Rotation paths and how fast each direction turns (degrees per step)
Each turn is a multiple of 5 degrees from 10 to 175, or 0.
Each row of a path follows its step; steps can be skipped.
Rotation 1:
step 0: 54, -32, -18, 22, 11, 40, 35, 4, 13, 40, 14, 1, 17, -25, -13, -35, -10, 75, -26, 0, -19, 37, -1, 6, -3, 51, 57, -15, 5, -60, -79, 4, 10, -4, -36, -53, -42, -32, 59, 10, -21, -36, 23, 2, 6, -4
step 1: 5, 11, -31, -8, 22, 28, 11, 17, -14, 4, -96, -20, -12, -10, -3, 8, -33, -49, -4, -24, 7, -6, 24, 15, 34, 26, 22, -24, 11, 22, -14, -17, -40, 39, -6, 82, -22, 17, -55, 22, -2, -3, 7, 62, -56, 81
step 2: 42, 9, -24, -22, 25, 9, 3, -12, 35, 25, 67, 8, 12, -40, 39, -71, -13, -14, 41, 29, -43, 12, 8, 50, -6, 22, -20, -17, 54, 49, 39, -9, 22, -52, -19, 19, -37, -18, 11, -26, 13, 85, 9, -16, 5, -27
step 3: -2, 57, 36, 38, -7, -3, 17, 0, -23, -34, 0, 70, 10, -55, -26, -36, -29, 9, 4, -48, 16, -56, -3, -27, -38, -49, 41, 6, -5, 8, -52, 18, -11, 20, -11, -34, 64, -3, 2, 29, 32, 45, -19, -5, -49, 43
step 4: -24, -39, 13, -38, 11, -12, -28, -42, -16, 5, -30, -19, 13, -48, -21, -44, 24, -57, -16, -35, 22, 33, 42, -39, 47, 9, -55, -46, -15, 37, 10, -39, -17, -65, -25, -29, 27, 12, -6, 26, -34, -29, 38, -62, 41, -10
step 5: 34, 15, 10, 10, -45, -46, -43, -2, 47, -49, 16, -53, -3, 21, 14, 30, 19, -59, -37, 13, -24, 9, -36, -18, 1, -52, 46, 20, -14, 2, 14, -6, 39, -18, 10, 59, 67, -14, 31, 11, 35, 39, -53, 31, 33, 8
step 6: -47, 37, -34, 24, -45, 2, -16, -23, -21, -20, -15, -15, 17, 37, -5, -16, 37, 40, 39, 10, 50, -51, -66, 25, 30, 6, -41, 17, 33, -46, 4, -6, 7, -35, -20, -38, 38, 9, -32, -30, 15, -32, 6, -47, -19, -83
step 7: -26, -28, 29, 5, 9, -51, -5, 24, 7, 5, 7, 35, 14, -13, -4, 75, 18, 54, 8, 25, -9, 12, -38, -73, 21, 36, 12, 17, -78, 15, 34, -20, -31, 5, 46, -11, -15, -78, -16, -3, -12, -41, -21, 10, 23, 42
step 8: 24, 7, -28, -13, -18, 51, -9, 6, -54, 55, 3, -24, -56, 71, -3, 24, 20, 0, -27, 39, -29, 10, 39, 26, -46, -66, -61, -23, -9, -79, 17, -64, 25, 21, -3, 9, -20, -6, -8, 0, -11, -20, -1, -3, 12, 9
step 9: -12, -18, -6, -11, -20, 34, 64, -8, -3, -20, 36, -4, 4, 9, -6, 23, 13, 54, -62, 5, -37, -19, -57, -2, 52, 57, 30, 12, -1, 36, -31, -4, 2, 69, -27, -13, -60, 48, 33, -46, 21, 25, 11, 59, 7, -20
15, 1, 3, -14, -10, -4, 0, -3, -6, -6, -6, -13, -1, 9, -5, -9, -2, 6, 6, 0, -16, -1, 11, -11, 7, -5, -9, -2, 13, 10, 14, 14, -9, 2, -1, -1, 0, -13, -3, 18, -4, -22, 2, 10, 5, 14 | 110
-11, -6, 15, 2, 5, 9, 2, -7, 5, 14, 9, 16, -6, 3, -3, 3, -7, 11, -17, -10, -12, 0, 11, -3, -9, -8, -3, 4, -3, -3, 13, -10, 0, 0, -6, -17, 15, 5, 5, 1, -9, -4, 2, -16, 2, 21 | 85
-11, 6, 5, -18, -5, 10, 3, 2, -5, -2, -7, 5, -5, -6, -29, -5, 5, 9, -6, 4, 1, -2, -8, 1, 4, 12, 9, -2, 8, -9, 1, -4, -2, 4, 0, 0, 9, 23, -21, 17, 0, 0, -4, 6, -8, -9 | 135
8, 12, 0, -7, -7, -21, 10, 9, -19, 6, 3, -2, -6, -2, -3, -2, 2, 1, -17, 0, -1, 1, 17, -11, -1, -1, -8, -9, -20, 2, -16, 0, 5, 8, -2, -5, -5, 13, 13, 11, 1, 6, 7, -6, 12, -9 | 80
1, -14, -5, -3, -17, 1, 11, -4, 12, 9, -8, 1, -3, -11, 0, 0, -7, 8, 17, 3, -9, 1, 3, 15, 10, -6, -13, -8, -2, 2, -5, -5, -14, -15, 0, -13, 2, 14, -5, -13, 1, 1, 6, 4, 23, -9 | 160
1, 0, 19, -8, 21, 1, 7, -11, 1, -7, 14, -8, 6, -10, 3, 12, 12, 17, -15, 13, -3, 12, 2, 13, 10, 8, -9, 3, 5, 5, -10, 5, -7, -13, -6, 4, 4, -12, 3, 6, 9, 1, 7, -1, -1, -8 | 160
Rotation 2:
step 0: 19, 7, -28, -17, -4, -1, 2, -31, 13, -30, 26, -7, -49, -31, 1, 20, -6, 42, 3, -45, 33, 4, -24, -4, 49, 88, 56, 46, 3, -7, -31, 21, 19, -11, -37, 42, -8, -16, 21, -1, -48, -9, -25, 37, 2, 76
step 1: 12, 6, 35, 39, -57, -42, -56, -31, 11, 4, -35, -7, -4, 32, -24, 46, 3, 28, -26, 40, -22, 28, -4, 18, -12, 53, -17, -2, -17, -10, 40, -37, 36, 27, -11, -32, -7, -9, -7, -5, -26, -2, -85, -42, 12, 60
step 2: -8, -31, 4, 3, 10, -4, -20, -3, 1, -115, 35, -20, -14, 23, -23, 0, 11, 61, -6, 50, 77, 45, -33, -4, -13, -10, 14, -3, -5, -22, 9, 5, 44, -18, -17, 24, -9, -22, 0, -6, 43, 10, 17, 41, -2, 56
step 3: 7, -5, -44, 57, -31, 2, -14, 7, 19, -26, -14, -20, 23, 23, -21, 8, -14, -8, -94, -4, -8, 11, -47, -14, 0, 41, -39, 9, -28, 19, 64, -45, -9, -5, -20, 0, -9, 43, -34, -12, 8, 48, 3, -6, -80, -4
step 4: 3, -36, -40, -42, 4, -15, -24, 0, -15, -31, 0, -18, 13, 22, -43, -5, 6, 69, -1, -31, -6, 1, 21, 13, -28, 34, 48, -37, 14, -23, 61, -2, 12, 3, -5, 13, 36, 59, 65, 3, 45, 26, 17, 74, 3, -31
step 5: -9, 27, -12, 12, -17, -1, 39, -29, -3, -1, -35, -14, 15, -30, -9, 24, 77, -31, -31, 9, -61, 32, -13, 3, -11, -31, 82, -25, -7, 4, 59, 7, -4, 5, -34, -19, 5, 31, -38, 53, -12, 22, 8, 11, -63, 25
step 6: -29, -25, -4, -22, -37, -2, 7, -41, -34, -28, -5, -15, 15, -17, 40, 19, -74, -14, 35, -50, 19, -26, 43, -25, 4, 34, 93, -18, 40, 1, 0, -6, 8, -40, -19, -34, 14, -3, 0, -12, 34, 40, -4, 35, -11, 54
step 7: 49, -2, 7, 15, -60, -15, -48, 22, -29, -30, -41, 37, -19, 39, 36, 48, 58, -42, 32, -18, -17, -13, -9, 37, -11, -32, -8, 12, 30, 46, 25, -24, -3, -11, -23, -51, -1, -2, -26, 52, -6, -11, -47, 32, -24, 27
step 8: 19, -7, 19, -36, 15, 6, -28, -15, 28, -74, -24, 8, 21, -16, 22, -9, 12, -8, -21, -42, 39, -12, -19, -55, -15, 31, 9, -26, 9, -16, -7, 4, -1, 29, 33, -51, 17, -88, 12, -21, 50, -47, 23, 54, -29, 45
step 9: 50, 10, -16, 54, 9, -1, -32, -37, -8, -31, 51, 2, 1, 26, 21, 40, 33, -45, -23, 9, -72, -65, -71, -35, -34, 44, -40, 2, 21, -7, 5, 32, -8, -6, 11, -9, 0, 29, -34, -16, 3, 10, -40, 37, -8, -3
-5, -10, -7, 11, -8, 10, 1, 5, -13, -7, -4, 14, -5, 1, 10, 2, -6, -1, 5, -6, 0, -1, -10, 1, -3, 25, 6, -9, 4, 18, -6, 5, -21, -1, -1, 20, -12, 10, -3, -8, 4, 0, 3, -17, 1, 0 | 115
2, 8, 5, 16, 3, -13, -1, 1, 6, 1, 6, -8, -1, 7, 0, -3, -1, 5, -12, 3, -8, -3, 9, 3, -19, -5, -4, 7, 11, 21, -17, 9, -11, 11, -23, 4, 6, 0, -4, 16, -5, -1, -6, 2, -15, -1 | 170
